In the data rows, zero lies at 4.5, halfway between 4 and 5.
Here are some points:
ndarray[7 5 0 7 2 5 4 6 6 5 4 0 2 6 4 7 3 6 4 3 1 4 8 5]
ndarray[4 7 5 2 5 3 4 4 4 2 5 6 5 5 7 2 5 3 5 7 3 5 3 5]
ndarray[4 3 3 6 4 4 5 3 4 6 5 2 5 5 4 6 4 4 4 3 5 3 4 4]
ndarray[5 7 6 1 5 3 4 3 3 3 5 6 5 4 6 2 6 2 4 6 3 5 3 4]
ndarray[4 5 5 7 4 7 4 6 7 5 4 4 3 4 4 5 4 6 5 5 2 2 5 4]
ndarray[5 4 5 8 3 6 4 5 6 5 2 2 3 3 6 7 1 5 4 2 5 3 2 3]
ndarray[7 5 3 4 4 4 5 5 5 5 4 4 4 4 6 6 4 5 4 4 4 6 6 4]
ndarray[5 3 6 5 5 5 4 4 5 5 5 3 4 3 6 8 3 4 3 3 3 4 5 3]
ndarray[5 6 5 7 4 6 5 4 5 5 4 3 4 4 5 4 3 4 5 4 3 2 3 4]
ndarray[5 4 2 3 3 5 4 7 6 5 4 6 4 5 5 6 6 5 4 7 5 7 7 5]
ndarray[5 3 6 7 2 7 2 6 7 6 1 3 3 3 7 6 2 5 4 1 6 4 2 4]
ndarray[5 3 7 8 3 7 5 5 6 6 2 3 4 2 6 7 0 6 4 2 6 2 2 2]
ndarray[5 6 2 5 5 4 5 4 4 4 5 4 5 7 4 5 5 5 5 5 5 5 6 5]
Then 12 other points, each followed by its number:
ndarray[2 6 4 3 5 2 4 4 2 4 7 7 7 6 6 4 5 4 4 8 6 6 3 6] 0
ndarray[4 3 6 9 4 6 4 5 7 6 2 1 3 3 5 7 1 6 4 1 5 2 3 3] 1
ndarray[5 4 2 4 3 6 3 7 6 5 5 5 3 5 4 5 7 6 5 8 3 5 8 6] 2
ndarray[5 4 5 9 3 8 3 5 7 5 1 2 2 3 5 7 1 6 4 2 4 3 3 4] 3
ndarray[2 5 4 1 3 7 3 8 5 6 5 8 4 5 4 4 9 5 5 9 5 6 6 6] 4
ndarray[4 4 8 1 7 2 5 2 3 2 8 5 8 3 2 0 6 3 4 5 7 4 2 6] 5
ndarray[4 3 8 1 8 2 6 2 3 1 9 5 9 3 1 0 7 3 5 4 9 3 2 6] 6
ndarray[6 4 7 9 4 7 5 5 6 6 4 3 3 1 5 7 0 6 5 2 4 1 3 1] 7
ndarray[4 5 8 2 9 4 5 2 4 2 8 5 7 2 0 0 5 5 5 3 8 3 5 7] 8
ndarray[5 0 2 7 4 4 4 5 5 8 5 0 3 3 5 9 2 4 2 0 1 4 7 4] 9
ndarray[4 3 4 5 4 4 4 5 4 6 4 3 3 3 5 6 4 3 3 4 2 5 5 4] 10
ndarray[4 6 7 2 5 2 4 3 3 3 5 7 6 3 6 4 6 3 4 6 5 6 3 4] 11
Which of these numbered points is nearest to each point below by angle, seen from the average point of the first points? Its number follows each.
ndarray[7 6 0 5 2 4 5 7 6 5 4 4 3 7 5 6 5 5 4 5 3 8 9 5] > 2
ndarray[5 7 6 2 5 4 4 3 5 2 4 7 4 4 6 2 6 4 5 6 3 5 4 4] > 11
ndarray[6 4 5 8 3 8 3 6 8 6 0 2 2 3 6 8 1 7 4 1 6 3 5 4] > 3
ndarray[7 3 1 7 3 5 5 6 6 5 4 1 2 5 4 9 3 7 4 2 3 5 8 4] > 9
ndarray[3 5 6 2 9 4 7 1 3 4 7 5 9 6 1 1 7 3 6 4 9 3 3 6] > 6
ndarray[9 6 0 6 2 4 5 7 5 4 4 1 3 8 5 6 4 7 4 4 3 6 9 6] > 2
ndarray[3 3 6 1 3 6 3 7 5 6 5 9 6 3 5 5 8 5 4 9 7 7 4 4] > 4
ndarray[3 6 4 4 5 3 4 4 2 4 6 7 7 7 6 3 5 4 5 7 5 5 4 6] > 0
ndarray[2 3 4 1 4 5 3 7 4 5 4 9 4 4 4 3 7 5 4 8 4 9 7 5] > 4
ndarray[6 7 0 5 4 4 5 5 5 4 5 3 4 8 4 6 5 6 5 4 5 5 7 6] > 2
ndarray[4 0 1 6 3 3 4 5 4 7 4 0 3 4 5 9 4 3 1 1 1 4 7 3] > 9
ndarray[4 5 8 1 5 3 4 4 5 4 4 9 5 2 5 3 5 4 4 6 5 6 4 2] > 11
ndarray[6 5 7 7 5 5 5 4 5 5 5 4 5 2 4 5 2 5 4 3 6 2 3 2] > 7
